A hidden rule labels the rows of this table. It goes by one to three of the table's principal directions, not those with the most spread.
[-2.  -0.8  0.2 -1.6  0.9 -1.1 -0.3 -0.4  0.3  1.3 -0.2 -0.1 -2.9  0.6
  1.1  0.7  0.7 -0.3 -1.  -1.   2.4  1.3 -0.5 -0.1  0.1  0.5 -0.1  0.4] B
[ 0.3  0.8 -0.2  1.1  0.3  0.5  0.4 -0.4  0.2  0.1 -0.3 -0.5 -1.2  0.8
  0.4  0.6  0.1 -0.4  0.4 -0.2  0.2 -1.3  1.3 -0.1  1.1  0.1 -1.4 -1.4] C
[-2.3  0.8  0.8 -1.1  1.5 -0.6 -0.3 -1.5  1.   2.3 -0.5  1.1 -1.9  1.7
  0.1  1.5  1.7 -0.2 -0.8 -0.9  2.6  0.6 -0.2 -0.4  0.7  1.7 -0.8  0.1] C
[-1.2 -3.8 -2.1 -2.5  0.6 -0.2 -0.2  1.8  0.  -0.7 -0.4 -1.7 -3.6 -1.7
  1.4 -0.5  0.5  0.4 -0.5 -0.1  0.5  0.3  0.5  0.8  0.1 -2.9 -0.1  0.4] A
[-0.7 -1.7 -0.4 -1.8 -0.1 -0.4 -0.1  0.3 -0.5  0.3  0.6 -0.7 -0.2 -0.8
  0.6 -0.4  0.4  0.   0.4 -0.5  0.3  1.3  0.2  0.5 -0.6 -1.4  0.7  1.4] B
[ 1.9  0.3  0.6  2.  -0.9 -0.4 -0.5  0.4 -0.8 -1.2  1.3 -0.8  1.9  0.3
 -0.7  0.1 -0.9 -1.   0.8  0.2 -1.1  2.2  0.3  0.1 -0.2 -1.2  1.8 -0.1] B
[-0.9  1.5  1.2  0.5 -0.4 -1.3 -0.4 -0.5  0.   1.7  0.   1.4  2.   1.2
 -0.6  0.3  0.4 -0.5 -0.4 -0.3  0.5  1.5 -1.  -0.6 -0.7  1.6  1.5  0.5] C
[ 2.4  0.2  0.5  2.1 -2.  -0.7  0.8 -1.6 -1.7 -1.   2.8 -4.6 -1.3  1.4
  2.6  1.6 -1.7 -2.3  3.  -1.9  0.2  2.7  4.4  1.1  0.9 -1.6  0.  -1.5] A
[ 1.5  1.7  1.6  1.6 -1.7 -0.6  0.1 -0.7 -1.1  0.   1.4  0.   3.4  0.4
 -0.3 -0.3 -1.4 -0.7  1.  -0.2 -0.9  1.7 -0.2 -0.1 -1.1  0.9  1.7  0.6] A
[ 0.9 -0.1  0.1  0.   0.7  0.7 -0.3  0.9  0.4 -0.6 -1.3  1.8  2.  -1.2
 -2.2 -1.3  0.3  0.8 -1.3  1.2 -1.6 -0.7 -2.3 -0.6 -1.1  0.1  0.5  0.9] B
[ 0.5 -0.1  0.5 -0.1 -0.4 -0.1 -0.2  0.3 -0.6 -0.2  0.4  0.4  1.7 -0.9
 -0.4 -0.9 -0.5  0.2  0.   0.2 -0.6  0.7 -1.2 -0.3 -1.1  0.   1.   1.2] A
[-0.8 -0.3 -0.9 -0.4  0.7  0.5 -0.1  0.2  0.8  0.3 -0.4  0.3 -0.4  0.4
 -0.6  0.6  1.4  0.2  0.2  0.2  0.1 -0.9  0.9  0.2  1.  -0.9 -0.8 -0.5] C
[ 1.7 -3.1 -2.4  0.7  0.7  0.8  0.6  2.2 -0.8 -2.1 -1.  -3.5 -4.7 -1.6
  1.6 -1.2 -0.4 -1.5  0.7  0.1 -1.5 -1.   2.3  0.8  0.7 -4.4 -1.5 -1.7] B
[ 3.4  0.  -0.3  2.  -1.8  0.7  0.5  0.8 -1.  -2.8  0.6 -1.5  1.8 -1.4
  0.1 -1.1 -2.6  0.3  0.7  0.8 -2.6 -0.6  0.1  0.2 -0.7 -0.6  0.6 -0.6] B
[ 0.2 -1.3 -0.8 -0.3  0.1 -0.2  0.   1.1  0.1 -0.9 -0.9 -0.6 -1.8 -0.9
  0.6 -0.6 -0.7  0.5 -1.1  0.3 -0.2 -0.5 -0.8 -0.1 -0.3 -0.3  0.  -0.4] B
[-2.1  1.2  0.2 -0.4  2.3  0.5 -0.3 -0.5  1.4  1.2 -1.2  2.  -2.3  1.6
 -1.   1.1  1.8 -0.3 -1.1  0.3  1.6 -1.2 -0.2 -0.1  1.6  1.  -1.5 -1.1] B
[ 0.6 -1.6 -0.8  0.2  0.  -0.3  0.1  0.8 -0.5 -0.4 -0.1 -1.7 -1.5 -0.7
  0.8 -0.4 -0.1 -0.6  0.3 -0.3 -0.3  0.5  0.7  0.  -0.1 -1.8  0.  -0.1] B
[ 2.2  1.5  1.4  2.  -1.3 -0.4  0.1  0.1 -1.1 -0.2  0.1  0.7  4.1 -0.5
 -1.  -1.5 -1.5 -0.3  0.1  0.3 -2.   0.8 -1.7 -0.9 -2.   1.1  1.8  0.9] B
[-0.6  1.5  0.3  0.6  0.7  0.7  0.2 -1.   0.4  0.9  0.1  0.5 -0.2  1.4
 -0.5  0.9  1.1 -0.7  0.9 -0.2  0.4 -0.9  1.6  0.2  1.4  0.1 -1.4 -0.9] B
[-2.1 -0.4  0.2 -1.8  1.7 -0.1 -0.3 -0.2  0.4  1.3 -0.7  1.1 -2.2  0.2
  0.1 -0.1  1.2 -0.3 -0.9 -0.3  1.6  0.2 -0.9  0.   0.1  0.2 -0.5  0.6] A
[-1.1 -1.6 -0.9 -1.8  0.6 -0.1  0.   0.6  0.4 -0.1 -1.  -0.1 -2.5 -0.9
  0.9 -0.4  0.1  0.9 -1.2  0.   0.7 -0.7 -0.9  0.1 -0.2  0.1 -0.4  0.2] B
[-0.9 -1.3 -0.3 -1.2  0.1 -0.8 -0.4  0.6  0.   0.5 -0.1  0.1 -0.2 -0.5
  0.1 -0.3  0.4  0.2 -0.6 -0.2  0.5  1.2 -0.8 -0.1 -0.7 -0.6  1.   1.1] C
[-1.5 -0.1  1.   0.8  1.8 -2.   0.2 -2.3 -0.2  2.8  0.3 -3.5 -7.6  3.3
  3.5  3.   1.1 -3.1  0.4 -3.3  4.8  3.   3.  -0.6  1.9  0.  -1.9 -1.7] C
[-0.1  2.5  1.   1.2 -0.5 -0.1 -0.2 -0.9  0.7  0.5  0.2  1.8  2.4  1.5
 -1.2  1.   0.   0.3 -0.2  0.4  0.1 -0.3 -0.4 -0.3  0.4  2.3  0.4 -0.6] B
[ 0.7 -0.3 -0.1 -0.1 -1.7 -0.3  0.4 -0.7 -0.3 -0.4  1.3 -1.4  1.3 -0.1
  1.   0.6 -0.8  0.8  1.  -0.6 -0.1  0.4  1.2  0.3 -0.2  0.3  0.4  0.3] B
[-0.9  1.2  0.6  0.6  1.1 -0.1  0.  -1.2  0.4  1.3 -0.1  0.1 -1.9  1.9
  0.2  1.4  1.  -1.1  0.1 -0.7  1.6  0.2  1.1 -0.2  1.3  0.6 -1.2 -1. ] B
[ 1.4 -1.1  0.6 -0.1 -2.  -2.1  0.1  0.3 -1.   0.4 -0.1 -0.9  2.6 -1.1
  0.4 -1.1 -1.1  0.2 -0.5 -0.8 -1.1  2.7 -1.6 -0.7 -2.9  0.5  2.8  1.9] C
[-0.6  0.4  0.3  0.1  0.7 -0.3  0.  -0.2  0.1  1.4 -0.9  0.7  0.   0.2
 -0.3 -0.3  0.9 -0.4 -0.3 -0.3  0.3 -0.2 -0.5 -0.7 -0.4  0.4 -0.3  0.4] B
[ 1.9 -1.  -0.3  0.  -1.1  0.4  0.3  0.8 -0.6 -1.9  0.1 -0.8  1.1 -1.7
  0.  -1.2 -1.5  0.7 -0.1  0.5 -1.7 -0.1 -0.7  0.2 -1.1 -0.5  0.7  0.5] A
[-0.2  1.1  0.6  0.7 -0.6 -0.6 -0.1 -0.8  0.1  0.7  0.7  0.1  1.1  1.4
 -0.2  1.1  0.3 -0.5  0.5 -0.4  0.4  1.1  0.8  0.2  0.4  0.6  0.6 -0.4] C
[-0.9  0.1 -0.1 -0.3  1.1  0.3  0.  -0.1  0.3  0.4 -0.6  0.2 -2.1  0.3
  0.4  0.2  0.5 -0.3 -0.4 -0.1  0.9 -0.7  0.   0.   0.6  0.1 -1.1 -0.5] A
[-0.4  0.1  1.2 -0.4 -0.4 -1.5 -0.3 -0.5 -0.4  1.   0.2  0.1  0.3  0.2
  0.5  0.  -0.5 -0.1 -0.8 -0.8  1.1  2.2 -1.6 -0.7 -1.3  1.4  1.4  1.2] B
[ 0.3 -0.9 -0.2 -0.2 -0.5 -0.2 -0.2  0.  -0.3 -1.   1.3 -1.5 -0.9 -0.1
  0.9  0.8 -0.7  0.1  0.5 -0.3  0.7  1.1  0.8  0.4  0.5 -0.8  0.3  0. ] A
[-1.2  0.1 -0.2 -0.5  1.1  0.1  0.   0.5  0.3  1.4 -1.5  1.4 -0.3 -0.3
 -0.5 -0.9  1.1  0.1 -0.7  0.2  0.1 -1.2 -1.1 -0.7 -0.4  0.3 -0.6  0.4] B
[ 0.8 -3.7 -1.3 -0.9  1.3 -0.1  0.3  1.  -0.7 -0.7 -0.7 -3.4 -4.9 -1.9
  2.1 -0.8  0.  -0.5 -0.2 -1.   0.7  0.6  0.6 -0.5 -0.2 -3.  -1.2  0.5] B
[-2.6  0.  -0.5 -2.1  1.3  0.4  0.1 -0.1  1.   1.7 -1.4  2.  -1.   0.
 -0.3 -0.3  1.8  0.7 -0.9  0.2  0.9 -1.9 -0.7  0.   0.2  0.9 -1.2  0.4] B
[ 0.8 -0.8 -0.5  0.3 -1.1 -0.3  0.3 -0.1 -0.3 -0.5  0.6 -1.7  0.1 -0.4
  1.1  0.3 -0.7  0.4  0.6 -0.5 -0.2  0.1  0.9  0.  -0.1 -0.3  0.  -0.1] C
[-2.3 -0.4 -0.3 -1.1  2.3  0.3 -0.2 -0.3  0.9  1.2 -1.   0.3 -4.4  0.6
  0.8  0.8  1.3 -0.1 -1.  -0.4  2.5 -1.1  0.  -0.4  1.4  0.3 -2.1 -0.6] A
[-0.5  0.3  0.1 -0.4  0.2  0.2  0.2 -0.8  0.1  0.4  0.4 -0.3 -0.8  0.3
  0.7  0.5  0.1  0.1  0.3 -0.4  0.9 -0.4  0.6  0.   0.5  0.5 -0.9 -0.1] A
[-1.2  0.2 -1.  -0.1  0.2  0.3 -0.1  0.2  1.   0.4 -0.3  0.6 -0.1  1.
 -0.6  1.   1.3  0.2  0.3  0.4  0.1 -1.1  1.3  0.6  1.4 -0.4 -0.6 -1.1] C
[ 0.6  1.2  1.   0.6  0.1  0.1 -0.1  0.1 -0.3  0.  -0.6  1.5  1.6 -0.3
 -1.  -1.1 -0.6 -0.1 -0.7  0.6 -0.9 -0.1 -1.9 -0.5 -1.1  1.2  0.6  0.5] A
[-0.3 -1.5 -0.2 -0.5  0.  -1.  -0.3  0.6 -0.7  0.1  0.5 -1.5 -1.8 -0.3
  1.2 -0.1 -0.3 -1.   0.1 -0.7  0.8  2.1  0.2  0.2 -0.4 -1.5  0.9  0.4] A
[ 0.3 -0.4 -0.4  0.3  0.3  0.4 -0.6  0.9  0.4 -0.8  0.   0.6  1.  -0.3
 -1.3  0.   0.3  0.3 -0.3  0.9 -0.7  0.  -0.5 -0.1  0.3 -0.9  0.6  0.1] B
[ 4.2  1.1  0.8  3.2 -2.3  0.1 -0.3  1.1 -1.3 -2.7  1.1  0.1  6.  -0.9
 -2.1 -1.4 -2.3 -0.3  0.8  1.4 -3.9  1.5 -1.   0.  -1.6 -0.7  3.   0.3] B
[ 2.9 -0.2  0.4  1.8 -1.5 -0.1 -0.3  0.7 -0.9 -1.7  1.1 -0.8  3.7 -0.9
 -1.1 -0.7 -1.3  0.   0.7  0.5 -2.2  1.5 -0.3 -0.3 -1.  -1.1  2.   0.7] B
[ 1.3 -1.1  0.  -0.2 -0.5 -0.2 -0.2  1.3 -0.9 -1.3  0.  -0.1  1.2 -1.6
 -0.5 -1.7 -1.1 -0.2 -0.3  0.6 -1.7  1.2 -1.4  0.3 -1.6 -1.2  1.7  1. ] A
[-2.6 -1.3 -1.3 -2.4  1.6  0.7  1.  -1.1  0.7  0.7 -0.7 -2.2 -8.2  0.6
  3.8  1.5  0.5  0.1 -0.1 -1.4  3.5 -2.6  2.5  0.8  2.3  0.4 -4.2 -1.9] A
[-1.2 -0.7  0.4 -1.5 -0.2 -0.8  0.  -0.4 -0.6  1.1  0.6 -0.3 -0.4 -0.5
  1.2 -0.4 -0.1  0.   0.1 -0.8  1.2  1.2 -0.5 -0.1 -0.9  0.3  0.5  1.5] A
[ 1.3  1.   1.   0.8 -1.5 -0.3 -0.1 -0.4 -0.4 -0.7  1.1  0.3  3.  -0.1
 -0.4  0.  -1.4  0.6  0.2  0.2 -0.7  0.9 -0.8 -0.2 -0.8  1.3  1.4  0.6] B
[ 2.6  1.6  1.1  1.9 -2.  -0.2  0.1  0.2 -1.2 -0.9  0.9  0.6  5.3 -0.3
 -1.6 -1.3 -1.5 -0.6  1.   0.7 -3.   1.3 -0.6  0.2 -1.6  0.1  2.3  0.6] B
[ 0.7 -1.5 -1.4 -0.6  0.4  1.4  0.2  1.1  0.3 -1.4 -0.7 -0.2  0.  -1.7
 -0.6 -1.   0.2  1.   0.   1.  -1.4 -2.1  0.1  0.2  0.1 -1.6 -1.   0.1] B
[ 1.1  1.9  1.   1.3 -0.5  0.2  0.2 -0.6 -0.2  0.1 -0.2  1.1  2.4  0.5
 -1.  -0.4 -0.5 -0.2  0.2  0.3 -1.1 -0.4 -0.5 -0.3 -0.6  1.4  0.3 -0.2] B
[-2.2 -0.1  0.1 -1.2  2.3  0.2 -0.3  0.1  0.4  1.8 -1.1  1.4 -2.   0.2
 -0.4 -0.3  1.9 -0.7 -0.7 -0.1  1.4 -0.4 -0.7 -0.4  0.3 -0.3 -1.1  0.5] B
[ 1.3  0.   0.1  0.4 -1.5  0.  -0.1  0.4 -0.4 -0.9  0.6  0.3  3.6 -0.9
 -0.9 -0.7 -0.8  0.8  0.3  0.6 -1.8  0.4 -0.7  0.1 -1.1  0.   1.5  0.9] B
[-0.1 -0.2 -0.2  0.1  0.6  0.2  0.3 -0.6  0.1  0.   0.1 -1.4 -2.8  0.7
  1.2  0.9  0.1 -0.5  0.3 -0.7  1.1 -0.3  1.5  0.2  1.1 -0.2 -1.4 -1. ] A
[-0.6 -1.4 -1.3 -1.2  0.4  0.5  0.2  0.7  0.4 -0.4 -0.7 -0.4 -1.7 -0.9
  0.5 -0.3  0.4  0.7 -0.3  0.2  0.  -1.4  0.3  0.3  0.3 -0.8 -1.  -0.1] B
[ 1.1  1.2  0.4  1.1 -0.3  0.7  0.   0.2 -0.3 -0.5  0.2  1.   2.8 -0.1
 -1.6 -0.7 -0.1 -0.4  0.6  0.8 -1.8 -0.2 -0.1  0.2 -0.3 -0.3  0.5  0.1] A
[-0.4 -1.2 -1.2 -1.3  1.9  1.4  1.2 -0.9  0.8 -0.6 -1.5 -2.1 -7.5 -0.2
  2.8  0.8 -0.2  0.6 -0.9 -0.9  2.1 -3.4  1.4  0.1  1.8  0.6 -4.4 -2. ] B
[ 0.8 -1.3 -0.3  0.2 -1.4 -0.8 -0.3  0.4 -0.5 -1.1  1.5 -1.8  0.6 -0.3
  0.7  0.6 -0.9  0.   0.7 -0.3 -0.1  2.1  0.7  0.4 -0.1 -1.3  1.6  0.3] B
[ 0.   0.3 -0.3  0.2 -0.1  0.5  0.1  0.2  0.2 -0.4  0.   0.3  0.3  0.1
 -0.3  0.   0.   0.   0.3  0.5 -0.5 -0.8  0.5  0.4  0.5 -0.3 -0.3 -0.5] A
[ 0.5 -0.2 -0.4  0.1 -0.5  0.4  0.5 -0.2 -0.2 -0.3  0.1 -0.9 -0.2 -0.4
  0.8 -0.2 -0.4  0.2  0.6 -0.2 -0.4 -1.   0.9  0.2  0.1 -0.1 -0.7 -0.3] B
[-0.4  1.2  1.3  0.  -0.2 -0.5 -0.1 -0.6 -0.6  1.   0.4  1.1  1.6  0.4
 -0.4 -0.5 -0.1 -0.7  0.1 -0.2  0.1  1.2 -0.9 -0.1 -0.9  0.9  1.   0.9] A
[-0.6 -0.6  0.  -0.4 -0.4 -0.9 -0.1 -0.3 -0.1  0.1  0.9 -1.4 -1.8  0.7
  1.4  1.1 -0.3 -0.4  0.2 -0.8  1.4  1.5  0.9  0.4  0.5 -0.2  0.4 -0.3] B
[-0.2 -0.5 -0.2 -0.3  1.   0.3 -0.1  0.9  0.1  0.1 -1.2  0.8 -0.6 -0.9
 -0.5 -1.2  0.2  0.1 -1.   0.5 -0.4 -0.8 -1.5 -0.5 -0.6 -0.2 -0.2  0.4] B
[ 0.2  0.8  0.4 -0.1 -0.4  0.2  0.1  0.1 -0.1  0.2 -0.4  1.4  2.2 -0.6
 -0.8 -1.1 -0.3  0.5 -0.3  0.5 -1.  -0.7 -1.3 -0.2 -1.1  1.   0.5  0.7] B
[ 1.9  0.8 -0.1  2.1 -1.4  0.6  0.3 -0.3 -0.6 -1.   1.6 -1.4  2.4  0.2
 -0.1  0.5 -0.6 -0.3  2.1  0.  -1.3 -0.3  2.2  0.1  0.7 -1.  -0.1 -0.6] B
[-0.2  0.8  0.   0.7  0.1  0.3 -0.1 -1.1  0.8 -0.3  1.1 -0.6 -0.8  2.1
 -0.2  2.4  0.8 -0.5  0.9 -0.3  0.9  0.4  2.5  0.9  2.2 -0.3 -0.8 -1.6] B
[ 2.1  1.8  0.9  2.2 -2.  -0.1  0.1 -0.3 -0.6 -0.5  0.9  0.4  4.9  0.2
 -1.1 -0.4 -1.1  0.1  1.   0.4 -2.1  0.4 -0.1 -0.3 -0.9  0.9  1.5  0.1] B
[ 0.6 -1.3 -0.2 -0.1 -0.6 -0.6 -0.3  1.1 -0.7 -0.6  0.2 -0.5  0.8 -1.2
  0.  -1.  -0.7  0.  -0.2  0.2 -0.8  1.3 -1.  -0.1 -1.1 -1.   1.5  1. ] A
Which label does each new row get?
[-0.3 -2.9 -2.6 -0.9 -0.6  0.2  0.1  1.4  0.5 -1.5  0.2 -2.3 -2.2 -0.8
  1.2  0.7  0.2  0.9  0.5  0.2 -0.2 -0.9  2.3  1.1  1.3 -2.6 -0.6 -1.1] >> C
[ 0.8 -1.8 -0.5  0.1 -0.8 -0.8 -0.2  0.5 -0.5 -1.1  1.  -2.3 -1.2 -0.3
  1.1  0.5 -0.8 -0.4  0.3 -0.6  0.2  2.1  0.9  0.4  0.  -1.6  1.  -0.1] >> B
[ 1.  -1.9 -1.   0.  -0.9 -0.4 -0.3  1.  -0.4 -1.6  1.  -1.8  0.  -0.5
  0.2  0.3 -0.4 -0.3  0.7  0.1 -0.8  1.8  1.2  0.9  0.2 -2.5  1.3 -0.1] >> B
[-2.6  1.2  0.5 -1.   1.8  0.  -0.2 -0.6  0.7  2.6 -1.2  2.3 -0.7  0.9
 -0.6  0.   1.9 -0.3 -0.7 -0.2  1.5 -0.8 -0.9 -0.6  0.2  1.3 -1.   0.5] >> B
[-0.3  0.6 -0.1 -0.2  0.2  0.4  0.1  0.3  0.5  0.3 -1.1  1.6  1.1 -0.5
 -0.8 -0.8  0.2  0.9 -0.8  0.7 -0.6 -1.6 -1.3 -0.4 -0.5  1.1 -0.2  0.2] >> C
[-1.7 -1.5 -0.6 -2.1  1.1  0.  -0.3  0.3  0.5  0.6 -0.5  0.2 -1.9 -0.6
  0.3  0.   1.   0.5 -0.8 -0.1  1.2 -0.1 -0.5  0.1  0.1 -0.5 -0.4  0.8] >> A
[ 1.8 -0.5  0.4  0.9 -0.9 -0.3  0.1  0.4 -1.2 -1.3  0.8 -1.5  0.2 -0.7
  0.6 -0.7 -1.6 -0.7  0.5 -0.2 -0.8  1.4 -0.1  0.1 -0.8 -0.8  1.   0.2] >> A
[ 0.8 -0.1 -0.3  1.1 -0.6  0.  -0.3  0.6  0.  -0.5  0.3 -0.2  1.9 -0.4
 -0.6 -0.1 -0.2  0.5  0.2  0.4 -0.7  0.  -0.2 -0.6 -0.1 -0.4  0.7  0.2] >> C
[-0.1  0.2  0.  -0.1 -0.1  0.4  0.   0.   0.1 -0.3  0.2  0.4  0.7 -0.2
 -0.3  0.  -0.2  0.6  0.   0.4 -0.1 -0.6 -0.2  0.   0.1  0.3 -0.1  0.1] >> A
[ 0.1 -0.8 -0.3 -0.1  0.9  0.1 -0.4  1.   0.2 -0.5 -0.9  0.6 -0.5 -0.8
 -0.8 -0.7  0.1  0.3 -1.2  0.6 -0.3 -0.1 -1.5 -0.4 -0.3 -0.4  0.3  0.2] >> B
[-3.7 -2.5 -2.3 -3.2  1.5  0.2 -0.1  0.3  1.8  1.  -0.7 -0.3 -4.4  0.2
  1.2  1.6  2.4  1.3 -0.5 -0.3  2.5 -1.7  1.6  0.8  2.  -1.1 -2.  -0.5] >> C
[-0.7  1.8  0.6  1.2  0.  -0.4  0.2 -1.3  0.3  1.4  0.1  0.  -0.4  1.9
  0.6  1.4  0.4 -0.5  0.4 -0.8  1.3 -0.3  1.1 -0.5  1.   1.6 -0.9 -1.1] >> C
[-1.6 -0.8 -1.  -0.9  0.6 -0.1 -0.1  0.4  0.6  0.5 -0.3 -0.3 -2.2  0.5
  0.6  0.7  1.1 -0.2  0.  -0.1  0.9 -0.4  1.2  0.6  1.1 -0.9 -0.7 -0.8] >> C
[ 1.5  0.6 -0.1  2.1 -0.3  0.3  0.1  0.1 -0.2 -0.7  0.3 -0.9  0.6  0.4
 -0.2  0.4 -0.3 -0.5  0.8  0.1 -0.8 -0.3  1.1 -0.3  0.7 -0.6 -0.3 -1.1] >> C
[ 0.7 -0.9 -1.   0.9  0.4  0.6  0.   0.7  0.  -1.   0.1 -1.4 -1.4 -0.2
  0.3  0.3  0.1 -0.3  0.5  0.2 -0.2 -0.6  1.3  0.1  1.1 -1.7 -0.8 -1. ] >> C
[-0.9 -1.7 -0.8 -1.3 -0.4 -0.5 -0.1  0.2  0.  -0.4  0.9 -1.5 -1.8 -0.2
  1.4  0.8 -0.2  0.3  0.2 -0.5  1.   0.9  1.   0.8  0.5 -1.   0.2  0. ] >> B
[-0.7  0.7  0.6 -0.2  0.5 -0.3  0.  -0.6  0.1  1.1 -0.3  0.6 -0.4  0.6
  0.   0.1  0.5 -0.5 -0.1 -0.4  0.7  0.3 -0.2 -0.2 -0.1  0.7 -0.2  0.1] >> B
[-2.3 -0.8 -1.8 -2.1  1.5  1.  -0.2  0.6  2.2  0.8 -1.9  2.3 -0.2  0.1
 -1.8  0.6  3.   1.7 -1.1  1.   0.  -2.8  0.1  0.4  1.3 -0.3 -1.4 -0.3] >> C
[ 0.4  0.3  0.2  0.   0.3  0.5  0.1 -0.2  0.1 -0.5 -0.1  0.2 -0.5  0.
 -0.1  0.  -0.3  0.  -0.1  0.2 -0.1 -0.5 -0.1  0.2  0.3  0.3 -0.5 -0.4] >> A
[ 2.3  2.1  1.6  2.3 -2.1 -0.4  0.2 -0.9 -1.1 -0.6  1.5 -0.3  3.7  0.5
 -0.2 -0.1 -1.9 -0.5  1.1 -0.2 -1.3  1.4  0.1 -0.2 -0.9  1.2  1.6  0.1] >> A
[ 0.9 -0.2  0.6 -0.2 -1.4 -1.  -0.2  0.5 -0.6 -0.5  0.2  0.3  2.1 -0.8
 -0.2 -1.  -1.3  0.3 -0.6  0.2 -1.1  1.6 -1.7  0.  -1.8  0.6  2.2  1.1] >> B
[-1.2 -0.8 -0.6 -1.   0.2 -0.5  0.   0.3  0.3  0.7 -0.6  0.1 -1.  -0.2
  0.5 -0.1  0.5  0.3 -0.5 -0.2  0.6 -0.2 -0.2  0.  -0.2  0.  -0.1  0.2] >> C
[-4.1  0.6 -1.1 -2.4  0.9  0.8  0.3 -1.7  1.8  1.2  0.8  0.2 -4.3  2.5
  1.7  3.2  1.8  0.6  0.7 -0.6  3.5 -2.1  3.3  1.7  3.6  0.9 -3.  -2.1] >> A
[ 2.1  0.8  0.6  1.7 -0.8  0.4  0.   0.4 -0.8 -1.3  0.5  0.   2.3 -0.6
 -0.8 -1.  -1.4 -0.4  0.5  0.7 -1.8  0.3 -0.5 -0.1 -0.7 -0.3  0.9  0.1] >> A
[ 1.2 -1.2 -0.3  0.2 -0.1  0.3  0.   0.7 -0.6 -1.2  0.3 -1.1 -0.2 -1.3
  0.3 -0.8 -0.8  0.1  0.1  0.2 -0.7  0.2 -0.3 -0.1 -0.4 -1.3  0.2  0.4] >> A
[ 2.1  0.8  0.7  1.5 -1.1  0.2 -0.3  0.7 -0.8 -1.2  0.6  0.8  4.2 -0.6
 -1.8 -1.2 -0.9 -0.3  0.5  1.  -2.5  1.  -0.9  0.1 -1.2 -0.6  1.9  0.7] >> A
[-0.1  2.1  0.3  1.5 -0.5  0.4  0.5 -1.4  0.3  0.3  0.8 -0.6 -0.9  2.
  1.   1.7 -0.3 -0.6  1.3 -0.5  0.9 -1.1  2.5  0.4  1.9  1.2 -1.5 -2.1] >> B
[-2.7 -0.9 -0.8 -2.1  2.   0.4 -0.1  0.1  1.   1.  -1.   0.6 -3.9  0.1
  0.7  0.4  1.5  0.3 -0.9 -0.1  2.  -1.4  0.   0.2  1.1 -0.1 -1.8 -0.3] >> A
[ 0.9  0.1 -0.1  0.7  0.1  0.4 -0.1  1.  -0.3 -0.4 -0.9  0.8  1.5 -1.1
 -0.9 -1.5 -0.3  0.2 -0.5  0.8 -1.5 -0.9 -1.4 -0.7 -1.  -0.2  0.3  0.5] >> B
[ 0.5 -1.1 -0.4 -0.1 -0.8 -0.9  0.   0.7 -0.3 -0.4 -0.2 -0.8  0.  -0.7
  0.5 -0.4 -0.7  0.3 -0.5 -0.1 -0.4  0.8 -0.5 -0.1 -0.9 -0.2  1.   0.3] >> C
[ 0.9 -0.1  0.   0.8 -1.3 -0.6  0.   0.  -0.4 -0.5  0.8 -1.1  0.9  0.3
  0.4  0.4 -0.7 -0.3  0.6 -0.2 -0.5  1.2  0.8  0.3 -0.1 -0.4  1.  -0.3] >> C
[ 1.8  2.   0.8  2.  -0.8  0.9  0.2 -0.3 -0.4 -0.6  0.3  1.   3.7  0.1
 -1.5 -0.6 -0.6 -0.1  0.9  0.7 -2.  -0.9  0.  -0.2 -0.3  0.5  0.2 -0.2] >> B
[ 0.9  0.4 -0.1  0.5 -0.5  0.9 -0.1  0.3  0.  -1.3  0.6  0.5  2.  -0.3
 -1.1 -0.2 -0.4  0.3  0.5  0.9 -1.3 -0.5  0.2  0.6  0.3 -0.5  0.4 -0.2] >> A
[ 0.1  0.9  0.5  0.2  0.   0.3  0.   0.  -0.2  0.6 -0.1  1.4  2.6 -0.2
 -1.2 -0.8  0.5 -0.1  0.3  0.4 -1.  -0.2 -0.7 -0.3 -0.7  0.2  0.4  0.9] >> B
